One turn moves each row of this set onto another row. After a few examples, where does it send each row asked below?
J121: -10 -46  -9  21   4  19 -15   1  -8  -3  20  24  21  19   3 -23   2  -3   5  -9   9 -19   6  17 -13  12  40
J196: -39  -3   5 -25  -2 -26 -39  17   4  34  -7 -16  -4 -16   7  12 -22   0  27  -2  -5   0  17 -28   6 -16 -13
J150:   1 -16  10  17 -24  18  15  19  11  32   8  14  34 -13 -14 -36 -16  -6   1  10   9 -19  12  20  -6  39   5
J753:   1 -25 -12 -18  35 -11 -20   8  15 -11  16 -19  16 -32  14   6  18   0  39 -18 -20 -21 -12  14  13 -11   0
J986: -31 -23 -22  17   7  23 -15   8 -39 -17  42  -3  24  -6  13 -13 -22  -2  16  12  -7 -17  19  11 -17  17  18
J561:  -3 -23  -7   3  13  -7 -41   9  -4  19  20 -18  14  -1   1 -16  -1  38 -24 -11  -4   8  30 -13  22  50 -42
J937:   2 -29 -17 -21  32  -4  -5  11  10  -1  24 -30  17 -30  12  10  16  -7  33 -22 -24 -12  -9   4  20  -6   7
J274: -46   9 -11  16  -8  38   5   2  -3  30 -10 -34  21 -10  -1 -15 -12  19  -8  -9  22  29 -10  20  21  -8 -23
J815:  -7  12  -8  18 -15  33  -1  15   1  10  34  13  43 -23  -9 -32 -16   0  11  13   7 -25  15  18 -10  28  10
J208:  -1 -54  21  15 -10  -1 -17  19  -3  21 -22  21  18   0 -18 -27  -1  -2  19  18   9  -1   4  18  -8  17   6
J193: -29  -1 -20 -24   4 -31 -20  -1 -25  36  -3 -25   2   7  31   5 -33  -2  26 -10  -2   3  13 -15  14   3 -23
J386: -39   0  26   9   1   5  15 -11  18  30 -14   4   3 -12   2  -5   5  16  -8 -12  26  25 -30  14 -30  -5 -17
J149: -15  -6 -19  21   1  33 -20   5 -10 -11  42  19  35  -3   0 -23  -5   2  13   1   7 -24  11  16 -15  12  31
J789:  11 -22  -9 -15  36   2  -2 -12   6   3  27 -24  17 -30  21  22   5 -10  23 -19 -22 -26  -2   1   8 -13   4
J573: -10  -5  12 -16  20 -17 -18 -41 -16  12  21  -8  -9   4  10 -18  -7  19 -22  -7   5 -14  30 -25 -13  -7  17
J227:  -1  -4  17  12  22 -14 -54  -3   0 -11   6 -16  -6   5  -2 -27 -18  39 -23   3  17   7   8   1 -29  13 -28
J458:   4 -10  32 -16   0 -14 -33 -26   9  28  -6  10  -2   6  -6 -21   7  18 -23   0  27   7  20 -12   5 -11   2
J611: -21   5 -18  14  -8  33  -3  31 -19  -2  37   6  36 -19  -5  -9 -25  -2  14  11  -1  -2  13  23 -11  49 -11
J724: -48   5 -11  17  -9  36   6  -2  -1  28  -9 -39  19 -16  11 -16 -18  11 -15  -2   6  24   3  22  30   1 -26
J614: -42   4  17  12   4  -1  23  -1  13  17 -15 -17  -8 -11  -1 -19 -14  10   1 -11  20  31 -33  17 -29  -3 -10
J813:  14   9  21 -29  -6   4 -32   7  24  30   3  10  19   2 -19  -3   7  14 -29 -10  33  11  14   7  14  20 -24
J27: -40   9  -8   8  -8  43   3  -5   5  39  -7 -23  34 -10   4   2   3   9 -25 -10  21  28  -8  18  12   4 -29
J163:   4 -16   2  -6  16 -22 -41   9   5   2  38 -26  10 -23  11 -18  -4  17 -20   3 -19   0  31 -21   4  45 -29
J425: -18 -59   2  18   5   2 -24   0 -29  -3   5   6  13   5   5 -25  -6  -1  19  16  -1 -16  15   9 -14  -3  29
J555:  -6 -15   3  14  16  -2 -49   2  -7  10   0 -11   5  16  -7 -22 -10  52 -25 -11  17  13  15   1   2  30 -42
J24:   0 -52  10  18 -12   9   7  10   5  25   0  21  20  13  -6 -30  -5  -8  -3  -3  10 -16   7  20  -7  29  24
J254: -15  -9 -25  -4  10  28 -20   3  -1  11  14 -43  34 -31  18  -3   1   6  14  -3 -13  -9  11  18  51 -16 -15
J4:  -9  15 -13 -28  27   0  -7 -17 -16   4  46 -18   6   0   7   4 -18  14 -26 -22  -2 -22  30 -13 -16  27   0
J427:  -8  -4 -30  -7  13  42  -7  -6  -3  22  19 -40  44 -22  15  19   2  -7  -5 -15  -9  -4   8  10  36  -1 -16
J141: -19  20   1 -43  12  13 -28  33  -7  16 -14 -16   0  13  16  12  -6  20   5  -7 -17  36   4  24 -19   7 -15
J822:   5  24  -7 -36  11  13 -16  12   9  14  35  -7  24  -2 -10  12  -9  11 -31 -25  16  -6  20   7   0  43 -26
J880: -54  -1   9  16   4   3  22  -2  15  18 -21 -13  -8  -8   3 -16 -13   9  -9 -15  10  33 -25  20 -22  16 -17
J331: -11 -20  13 -10  29 -28  16   5  21  -3   6 -14 -11 -24   7  -3   4  -6  27 -19  -7   5 -31   7 -29  -1   9
J57: -19 -11 -32  -4  10  36 -12   9  -5  19  14 -43  38 -21   6   3   7   8  11 -16  -5   3   4  12  51 -10 -12
J263:  -3 -14   9  12 -18  19  -4  38   3  22  -3  21  33 -15 -24 -18 -12  -2  16  15   9   8   3  26  -6  49 -19
J215:   6  -6  17  -1  22 -26 -49   1   7 -16  30 -25  -3 -19   9 -26 -14  17 -19  11  -6   0  17 -12 -27  22 -21
J646: -32  10  18 -37   4   1 -44  38  16  22 -14 -10  -6 -13  -2  16  -6  13  13   0 -15  21  12  -4 -14 -13  -8
J715:  -7 -20  24  -5  28 -21  12 -15  18   7   6   3  -9 -23  13   8   7   4  22 -17   0  -8 -25   3 -32 -15   4
J10: -17  13 -22 -36  13  -6 -13   9 -31  24  -8 -25   4  25  35   6 -23  11  13 -13  -9  25   5  17  -2  17 -24
J853: -24 -20   9  -5  32 -27   6   5  25  -6  -6   0 -10 -17   5  -2   8   2  24 -25  -5   5 -35  15 -32   9  -1

J986 moves to -> J425
J386 moves to -> J27
And these:
J646 moves to -> J141
J555 moves to -> J561
J813 moves to -> J822
J24 moves to -> J150
J57 moves to -> J937
J724 moves to -> J254

One turn moves each row of this set onto another row. After a few examples, where does it send each row asked below?
J236:  -6  24  -1  47  -3 -19   8  -7 -19 -21  16   0  25  35  22   1   3  19  22  13  12 -16 -20  -6  -9  19  23   5   5   0  17
J158: -17  27 -16  51   6 -16  14  -4   1  -4   7   3  26  36  -8   5 -17   5  -5   1   9 -11 -16  -7 -13 -15  34  -5   1 -11  -7
J220: -16  -2  20 -13  -7  50  20 -16 -15 -18  13 -19 -15  -7  30 -10   6  17   6 -13  10 -24  -8   0  16  12 -22 -18 -14  -8  -4
J186:  30 -37  -7  -6 -22 -10 -25  27  -4   9 -14 -11   6 -21  -9   7 -23  -7  31  17  -5   3  18 -10   3   8   6  18   6  32 -21
J921: -10  19   2  -1   6  13  19   5   4  25  -2  20  12 -18  -3   7  16  21 -13 -51 -10  10   3  25  20 -17 -20 -22   1  12   9
J270: -13 -18 -12  20  17  -4  -3 -14   1   4   9 -17  31  44  11   3  -2  -4 -28  -6 -11 -13 -23 -20 -21   5   5  13   3 -25  41
J355: -18 -14   7 -11  -4  40  24 -11   4   5  19 -17 -15 -13  14 -15   1  18  -7 -26 -10  -9  -2  18  38   3 -29   8  -3 -11  24
J542:  31 -20 -11 -11 -30  -8 -11  10 -11  -8 -23 -19 -13   2  -1  14 -23 -34   0  26 -13  16  10  -8 -10  14 -14  -3   5  36 -23
J828:  -4  32  24 -13 -17  27  26  -7   7  -2  15  11  -6 -19  13  15   6  13   7 -20  12   2  19   4   5 -12 -13 -45 -12   1 -11
J303:  -9   9   2 -25  -9  40  37  10  15  19  20  -6  -1 -13 -11   1  -6  16  -3 -45  -5 -12  -2  15  23 -17  -6  -3  -6   0   7
J145:  -2  -7 -10   9  13 -10   8 -17 -11 -15  19 -13  45  27  36  16  10  13  -4  13   1 -17 -16 -15 -26  21  26  -2   0  -3  34
J944:  29 -34  -2  -3 -28  -4 -24   8  -2  -2 -25 -11  -6  -3 -15  -7 -30 -26   3  27 -12   4  13 -19   9   6   7   0  -4  27 -28
J269:  29 -27 -19  -2 -22  -5  -8  12  -8  -6 -19 -15 -14  -8  15  13 -18 -28  -3  27  -4  29  15  -9   0  12 -20  14   8  46  -1
J538:  -8  15 -13  34  13 -14  -3 -19   2   4  -9  -5  18  43  -1  -9   3   1  -5 -13 -15 -29 -29 -10 -23  -7  38  -6  -7  -9   4
J466:  -3  25 -13  40  -4 -26  16  10   2   7  22   6  32  31  -6   4  -5  19  15 -10  -4  -6 -17   8   1   2  27  23  13   2  34
J89: -15  -4 -12  32  21 -19  13   8  19 -16  14 -15  24  41  -4   4   4   9  -3  -7   2  -1 -22 -23 -12  -1  15  27   8 -23  29
J399: -16  -2  14 -17  -9  28  19   7  19  21   5  20   3 -20 -12 -11  15  18   2 -41   4 -19   5  31   4   2 -11 -19  11  -9   4
J654: -12   3 -16  44  21  -9  -8 -14   4   9  -7  -5  12  42   9 -15   7   2  -9 -20 -10 -20 -31 -15 -16  -8  20  16  -2  -8  27
J508:  -6   8 -24  30  19 -26   4  -9   4  11   8  -3  32  15  15   2  13  25  19 -14 -13 -21 -18   7 -15   1  42  16   4   5  26
J694:  -3  10 -17  34  15 -20   5 -24  -3  -8   5  -1  25  22  33  -6  19  20  10   3  -7 -20 -20  -2 -10  11  41   6  -3  13  31
J237: -13   4  16   7   1  15   5 -14  -9  11  -5   9  -5  -4  13 -12  23  17 -17 -38 -20   8  -5  24  31   7 -43 -17   2   0  25
J576:  -8   2  -8  28  14 -20  20  -5  12 -35  17 -12  25  38  15   2  12  12  -1  12   5   0 -20 -23  -7  14  25  15   2  -8  34
J29:  24 -28 -14 -16 -31  -5  -9  28   5  18 -20 -10   2  -4 -18  23 -38  -7   9  23  -3  21  16  -9 -12   3  -7   2   1  42  11
J42: -16   9  21   7   5  17   2 -23 -25 -10  -8   4   0 -11  31  -2  26  23  -2 -19  -3  -5  -2  17  13  14 -33 -42  -5   0  -9
J101:  25 -29 -19  -2 -17  -3 -15  29  -4  10 -21 -17 -12  -5  -3  18 -23 -30   3   7  -4  25  11 -11 -11   1 -28  23  13  35  -9
J674: -23   5 -11  61   8 -17   2 -14  -2  -5   9  -5  12  41   4 -13 -11   6 -10   5  -4  -5 -19  -1   5   2   7  19   9 -22  25
J841:  -9   5 -13  19  15 -30  20   9  18 -17  20 -15  36  31 -10  16   4  18  12  -2  -4  -7 -17  -9 -16   5  33  15   8 -19  15
J916:  27 -24 -21 -11 -20 -15 -10  23  -7   5 -17 -20  -3 -15  -5  26 -24 -22  14  18 -10  17  18   3 -13   7 -11   9  13  34 -27
J549: -25 -18  14  -1   1  36  12  -5  15  11   2  17  -9 -22  13 -22  20  16  -7 -31  13 -12   6  23  12   6 -29  -8  11 -10  19
J28:  18 -16   4 -10 -36 -12  -5  13   3   7 -23 -11  -4 -30   2  19 -45  -8  11  14 -24  13  13  -3  -8   6  -5  20  10  39 -16
J99:  -9  20  17 -12 -16  19  23  -1  21  21  17   8  -8 -17 -11  10  -2  10  -2 -36 -10   7  19  19  18 -19 -24 -25  -1 -13   3
J169: -16  10  30   5  -7  34   9 -17  -3  -9  11   0 -21 -13  31   2  11  11   3 -13  15   2  14  -2  10  -1 -42 -31  -9 -14  -1
J644:  36 -34  -5  -2 -27  -1 -17  14  -3  -5 -17  -3  -3 -12   8  -6 -18 -16  11  29   1  15  15 -22  16  12   5  16  -1  50   1
J671:  -6   2 -14   9  13  -5   8  -9   2   1   8 -11  43  41   0  17  -8  -5 -23  -5  -4 -20 -20 -22 -36  -5  31 -13  -4 -18  10
J947: -15   6  16 -16 -10  33  25 -10  14   1  -1  22   2 -19   1 -11  15  13  -7 -22  13 -21   8  23   0   3   3 -45   0  -3 -14
J750:  16 -29 -13  -7 -24   2 -14  18  -2   4 -28 -14  -2  -4  -7  24 -41 -10   5  35  10  15  16 -19 -22   0  -7 -12  -5  36 -12
J952:  13 -44 -13  -4 -27  -4 -19  14   2  14 -24 -19  -9  -1 -11  11 -39 -11  -1  31 -10  22  15  -8  -3  10 -24   8   3  28  15
J784:  -1  -6 -21   3  13 -19  13   0   7  13  24  -9  53  21   9  22   3  15  -4  -9 -13 -12 -12  -2 -21   6  30  14   9  -5  43
J199:  -8  10  -5  22   9 -22  19  -6  14 -32  12 -14  26  46  -6   5   2   5  -5   9  -3 -10 -22 -21 -16   8  34  -2  -1 -20   8
J556:  19 -11  11  -5 -38   0  -7   6   0  -4 -33  -9 -12 -15   5  11 -47 -22  -4  18 -16  13   7 -20 -12   2  -7   8   1  40 -22
J110: -10  28  14  -1   5  20  12  -2 -14   6  -9  15  12 -13   7  13  17  20  -1 -40   6  -5  -1  12  -2 -11 -15 -47  -8   7 -25
J733:  17 -38  -4  -6 -28  -1 -22  14 -12   0 -23 -19  -7  -1   6  16 -31  -5  16  40   4  14  12 -15 -15  21 -22  -1  -1  34   6
J790: -15  -3  24  -7  -9  42  16 -13   3  -9  -1  21 -10 -12  24 -22  25  12  -6 -18  22 -18   1  11   4  16 -18 -31   0   1   9
J962: -15   3  25  -2 -12  20  10  -7   8  12  20  -1 -18 -18  15   1  10  17   9 -28  -7   7  16  19  24   2 -48  -8   4 -19  22
J645:  11 -25   8   3 -29  -1 -17  16   1   8 -30 -14 -15 -20   4  12 -46 -16   4   7 -17  15   6 -16 -11   1 -25  32  10  29 -11
J517:  17 -20   7   1 -30  -1  -8   8  -4  -7 -26  -9 -12 -28  26  13 -38 -11   6  22  -7  19  10 -19  -8   8 -15  24   6  47  -4
J418: -13  15   5 -21  -4  46  36  -3   0  -5  14  -8   1 -19  10   8  -4  18   4 -23  15 -21   1   3   7 -14   5 -30 -17   2 -25
J478:  23 -42 -10   9 -13   5 -28  25   2  10 -24  -7  -7  -9  -7  -4 -27 -23   5  11   5  14  13 -28   6  -7  -7  25   1  31 -12

J158 moves to -> J466
J733 moves to -> J750
J549 moves to -> J790
And these:
J921 moves to -> J237
J186 moves to -> J478
J89 moves to -> J576
J145 moves to -> J671
J169 moves to -> J828
J916 moves to -> J101
J355 moves to -> J220
J538 moves to -> J508
J645 moves to -> J517

One turn moves each row of this set onto another row. After a few examples, where does it send each row asked below?
J972: -57  -6   5 -18 -16  -2 -34 -10 -22 -17  11  -9  19 -12  14   4   5 -17  -2
J816: -22  16  10  31   5   3 -20   2 -22   6 -22   6 -25  51  17 -24 -20 -20 -12
J809: -10  23  -4  16 -12  29 -36  11  16  -8  -8  10  16  19   9   5  19   9  25
J217:  10  31  -5 -10 -20 -17  -7 -38 -19  21  -1 -32   8  12   5  -7  -5 -36  -6
J172: -61 -25 -17 -19  -1  -3 -12 -12 -17 -12  15   1   2 -15  29  -4  16 -15   6
J379: -14  -5 -30 -16 -17 -15  28  12 -13   7  -4  30 -25  30  -6   8  -2  15  13
J661:  10  24 -28  -4 -10 -15   9 -44 -15  31   3 -26  -5  19  29 -17   3 -34   3
J70:  -3  26 -19   4  -2 -25   4  16 -48 -31 -24 -11   4  10 -24  -2 -11 -12   9
J136: -10  12 -38  16 -18  -5  11  11 -30  13   3  17 -18  55  14  -1 -12   6  22
J394:  -8   3 -18 -25  -8 -25  23  14 -23 -19 -21  13 -12   2 -29   8  -3   4   5
J356: -15   8   2  -7  24 -15  17  -3 -12 -23 -46   0 -26   4   0 -30  -2 -18 -20
J12:  -6  12 -30   1  13  20   0   5  19 -23 -19   5   9  -8  17 -11  37   8  27
J327:  -1   9   7 -16 -15 -24 -16 -35 -18  23   2 -17  -3  -3 -14   8  -2 -39  -9
J334: -45  22   1 -16 -32   3 -27 -13 -20 -17   7 -22  33   6  31  -6  -1 -13  -1
J585: -14  -1 -25  18  26  16 -22  11   3 -24 -15   6   5 -12   5  -4  34  -4  30
J898:  -1  26 -17  -1 -10  28 -11   4  28 -13 -15   9  16  12  19  -2  28  16  23
J830: -15   9   5 -23   1  -6  28  -3  10  -2 -38  18 -31  23  11 -25  -1  -1 -21
J515:  -9 -15  -9 -13  -1 -24  -6 -36 -15  34  10  -4 -22  -5  -5   5   7 -37  -1
J463: -20  12   4  24  25 -10 -10   1 -33 -16 -37  -6 -23  20   3 -30 -12 -31 -14
J631: -42  21 -23 -16 -25   7  -4 -20 -12 -11   8 -20  26  13  56 -20   7  -7   7
J282:  -3  30 -32  29  -9 -12  -2  13 -52  -9 -11  -9   0  43   3  -9 -16 -10  18
J973: -53  -7 -34 -18  -6   4   6 -20 -11  -7  13  -6   5   0  55 -19  17  -8  11
J734:  -4  -7 -32  -6   4 -17   9 -39 -14  36  10  -9 -23  10  22 -10   9 -35   7
J571: -20  14   8   2 -11   6   3  -1   5  15 -24  21 -32  54  22 -20 -13  -2 -16
J102: -17   6  -9  28  11  23 -44  14   1 -16  -7   7   9   4   1   5  22  -4  28

J661 moves to -> J515
J809 moves to -> J12
And these:
J356 moves to -> J816
J972 moves to -> J631
J394 moves to -> J282

